Where one turn sends some rows of the set: a few examples, then the rows asked:
Lol: [58,-225,130,-13,-6,185,16,101,-77,256,333,110,36,129,209,83,38]
nifad: [11,-76,-1,-46,-94,-204,-32,154,-147,-219,10,-379,155,212,-15,-120,-149]
Mika: [80,59,287,22,85,56,-31,81,-246,182,37,38,-173,-167,0,26,-14]
Fini: [120,-220,37,224,-23,35,-137,95,10,104,284,-33,282,11,258,255,-2]
Ker: [92,-69,-30,3,-230,-153,-60,161,-320,-18,-138,-243,114,105,49,-62,-9]
nibu: [-3,-81,66,-201,-134,-61,92,176,-284,-29,-1,-211,-17,243,-51,-229,-69]
mam: [27,-195,-69,92,143,253,60,-174,143,189,-100,-31,163,7,-60,219,23]
suti: [111,76,175,239,141,-125,-211,78,-42,-67,20,-198,102,-236,36,171,-130]
kig: [21,97,-76,-139,73,28,-163,68,231,171,68,-74,109,-156,109,334,153]
Sebas: [-49,77,-25,-255,178,31,-90,66,357,18,210,-158,90,-36,53,233,22]
libif: [-44,-12,103,-196,-80,-71,164,99,-259,-43,-22,-199,-61,228,-13,-208,-93]
zepi: [-2,-217,-58,93,213,205,60,-171,263,70,-29,-130,200,65,-92,203,-60]
Tak: [-37,87,9,-313,107,113,-35,70,204,194,148,-1,-40,-58,57,195,133]
Pizas: [-48,34,331,-31,271,-9,4,85,42,-116,263,-168,-91,-41,-78,-45,-234]
muvo: [-12,-201,3,-11,202,285,143,-158,185,153,-14,-38,75,96,-110,129,-43]
dofi: [93,23,-11,25,-188,-147,-19,113,-310,8,-225,-210,85,81,67,-41,0]
des: [-8,-2,5,-19,-51,-225,11,102,-93,-241,-43,-400,154,191,2,-69,-187]
Tek: [-11,-249,148,25,116,77,-21,106,151,-6,484,-93,157,182,182,84,-135]

Ker turns into nibu
libif turns into des
suti turns into Mika
Now find these:
mam turns into muvo
Tak turns into Sebas
Tek turns into Fini

Where one turn sends some rows of the set: a few examples, then the rows asked:
depe: [-163,226,-191,-177,-89,260,128,-255,-166,-160,201,-189]
rala: [307,-90,-89,-67,64,253,47,-28,-175,119,238,-55]
nuvez: [55,-2,-58,-14,-174,-27,40,12,-137,-135,-174,-262]
kop: [-64,-275,58,-112,103,178,52,-271,-425,36,-102,-24]
Rira: [-182,-118,61,30,178,119,108,-313,99,-70,169,156]
Guf: [-109,-212,51,-170,142,307,105,-270,-427,72,69,-35]
buki: [-225,-76,-189,-141,-225,41,30,-102,33,145,18,-42]
nud: [-61,113,159,-244,127,-100,-26,-100,-138,-119,2,-322]
regu: [-46,76,199,-182,231,-26,-49,-162,-87,-149,-71,-292]
Fika: [-178,-133,-208,-180,-215,104,82,-199,-12,176,23,24]
Vogom: [-128,5,20,73,163,13,129,-321,154,22,185,89]
Bon: [12,201,-16,209,0,48,126,-164,-4,-204,-63,7]
runi: [-221,-187,39,-106,35,223,128,-186,-365,180,-85,8]
tuvob: [220,-124,-72,-167,76,288,13,-87,-159,5,335,-161]
noz: [-113,211,55,71,142,135,5,-200,-235,134,-172,126]
Pur: [320,-97,-129,-123,45,270,46,-80,-89,0,193,-173]
pes: [87,39,87,-165,159,60,-120,-116,53,265,3,71]
Rero: [-161,128,-133,-226,-87,203,71,-261,-231,-199,290,-193]
rilim: [-186,230,-221,-150,-61,260,65,-225,-280,-86,190,-187]
Pomis: [-69,275,0,45,76,225,20,-256,-256,86,-168,72]
zare: [32,-18,-71,-67,92,88,-83,-9,-27,323,21,89]
lobub: [-129,316,99,-53,73,221,11,-268,-262,4,-171,82]
vafos: [108,171,-17,142,-71,176,159,-134,54,-230,26,-49]
zegub: [-75,-250,0,-199,22,252,91,-307,-397,79,-67,26]
Tila: [-127,-71,-254,-117,-265,41,30,-50,-101,148,17,-49]
Kone: [42,175,194,-161,148,-56,-63,-170,-203,-104,-95,-265]
fesaf: [122,101,-14,223,-45,132,124,-172,2,-210,-68,29]
gibu: [-120,196,-175,-82,-247,179,90,-220,-228,-165,175,-81]
Zikud: [-59,107,209,-272,218,35,-34,-138,-123,-151,-56,-254]
Ravek: [-148,-75,92,19,115,-22,182,-285,87,-105,164,114]
Kanit: [-104,-122,90,-21,207,111,138,-372,21,-110,252,61]
tunik: [-173,205,-204,-181,-148,173,37,-284,-189,-173,181,-201]
pabo: [-126,-137,89,-68,140,95,88,-305,108,-82,183,158]
Zese: [-94,-214,78,-39,91,203,152,-239,-418,71,-82,70]
birun: [-32,27,210,-237,208,-7,-27,-232,-162,-197,83,-291]
Nivop: [-46,89,164,-251,227,-5,-94,-57,-82,-115,41,-275]
Buz: [295,-91,-142,-136,1,258,-37,-37,-96,1,236,-124]
Sigo: [-228,-130,24,-19,107,21,74,-321,62,-132,194,136]
tiri: [-129,258,-225,-194,-150,174,87,-180,-231,-46,248,-151]
sizon: [42,98,-32,-115,117,110,-140,-38,15,301,5,9]
bili: [83,-139,-22,-128,-167,105,92,-11,-175,-73,-191,-313]
riti: [1,-134,13,-58,-186,25,57,-15,-140,-118,-225,-224]
rorat: [271,-151,-29,-57,-35,207,21,81,-88,56,194,-122]
nube: [292,-115,-166,-10,108,256,54,-109,-109,19,248,-96]
tifit: [-111,-232,25,-152,69,308,40,-219,-415,104,-72,33]

bili turns into Fika
nube turns into kop
rala turns into Zese
Now find these:
Pur turns into zegub
Bon turns into nuvez
tunik turns into Buz
Vogom turns into Kone
tuvob turns into Guf
buki turns into sizon

Where one turn sends some rows of the set: a few examples, then the rows asked:
butor: [-177,325,102,160,135,-78,55,-149,4,-281,191,11,4,-53,100,251,-174,-92,-58,-113,120,98,-123,90,88,-296,138]
riruk: [-193,26,-128,98,-90,163,-170,185,-9,239,-50,6,152,178,-9,189,-112,56,-144,-218,-290,-61,96,-151,-83,2,-30]
Reme: [-58,46,-96,-92,56,110,-46,105,419,276,-201,61,117,122,-64,-66,-5,142,146,-116,-45,-172,-35,89,64,20,-66]
rikil: [-119,178,-72,-41,70,16,3,155,249,198,-187,8,-358,-85,194,-7,6,155,117,-48,119,-89,-205,-12,81,39,-84]
dit: [-189,209,232,138,-17,-33,-34,66,26,61,-115,-61,-227,-150,93,-45,-99,234,44,-13,-286,54,-109,21,-10,-110,269]
dafov: [19,-89,-38,68,-140,261,70,-1,-210,75,-139,-94,165,-40,132,-81,-305,-236,123,-221,86,74,89,107,70,-73,-73]
ramot: [-98,176,-111,-6,114,-120,138,-126,227,-129,99,138,48,-114,-159,22,131,-56,88,134,190,-68,-254,248,122,-204,-71]
Zanur: [-43,-62,-29,-85,-112,228,52,-140,-239,29,-120,-149,222,18,-25,-261,-224,-185,197,15,-50,-40,123,70,74,-42,-89]
Vimad: [-328,-45,-209,7,-32,-223,-6,-74,-142,-41,84,100,185,-184,84,234,170,-134,-155,-121,29,83,-31,-150,65,1,-209]
Bar: [-68,333,128,64,41,155,-41,-25,273,107,-58,-141,46,187,-65,25,-142,176,119,-260,-201,-16,2,64,91,-102,204]
vizul: [62,81,-160,73,-205,347,121,-84,-200,86,7,-172,65,48,-77,-161,-155,-261,121,-65,103,-25,66,46,101,-32,-55]
lub: [-23,145,25,212,23,253,-95,200,267,74,87,-104,-4,291,25,55,-267,-55,12,71,-150,-101,27,-152,-54,49,87]
rade: [-198,-15,-196,96,-26,-256,1,25,-90,-135,183,53,54,-217,139,252,152,-71,-198,-160,22,86,-52,-178,93,22,-154]
tob: [-123,272,87,29,202,-147,49,-112,70,-308,182,81,-10,-116,185,221,-179,50,-67,-137,155,-4,-86,82,119,-285,117]
lizol: [-238,-78,76,-130,154,-181,111,-198,83,-19,173,196,256,-256,72,11,97,54,168,54,196,170,75,5,146,44,65]
daru: [-45,97,-136,-132,141,-167,189,-96,157,-156,184,159,5,-111,-114,116,192,14,55,100,74,-121,-222,196,141,-140,-121]
dup: [-184,-163,37,-71,205,-208,55,-93,-5,-63,263,225,197,-286,90,15,93,141,74,89,88,132,99,1,88,15,95]
fad: [-174,-75,32,-171,63,147,18,37,138,293,12,13,190,188,54,71,-38,144,166,-124,-135,24,234,-188,50,242,51]
vuse: [27,115,7,22,-223,294,22,-105,-107,51,-60,-79,251,-115,-5,-247,-318,-115,111,-87,150,-15,152,54,87,-131,58]
zapeb: [69,100,-37,-110,-223,256,75,-123,-28,56,-101,-148,207,-96,72,-133,-216,-275,150,-163,37,-66,20,37,169,-42,-212]
vomes: [-65,186,100,11,-58,121,-5,225,31,47,194,-57,-223,-24,54,144,-116,47,85,275,-272,14,-150,-198,-38,124,-123]
Metik: [-285,1,-81,183,95,-93,3,-31,-101,-253,230,47,37,45,85,97,-113,-234,-155,305,100,-50,13,-196,-72,-48,52]
gelef: [-207,94,13,-132,-88,128,-105,183,-60,283,11,260,-50,-219,194,255,-139,175,-128,-48,-168,-96,-35,-102,-92,-94,-62]
mubes: [-255,136,48,-318,-24,54,173,-7,-58,199,-10,92,-173,27,16,59,21,322,122,95,11,-80,88,-174,30,130,162]
kefez: [-219,79,-115,149,119,-165,20,-68,-44,-307,252,11,-64,10,61,6,-31,-100,-190,280,70,-155,3,-179,-15,-80,127]

lizol turns into Vimad
rikil turns into mubes
fad turns into riruk
Now find these:
dafov turns into vizul
daru turns into dup

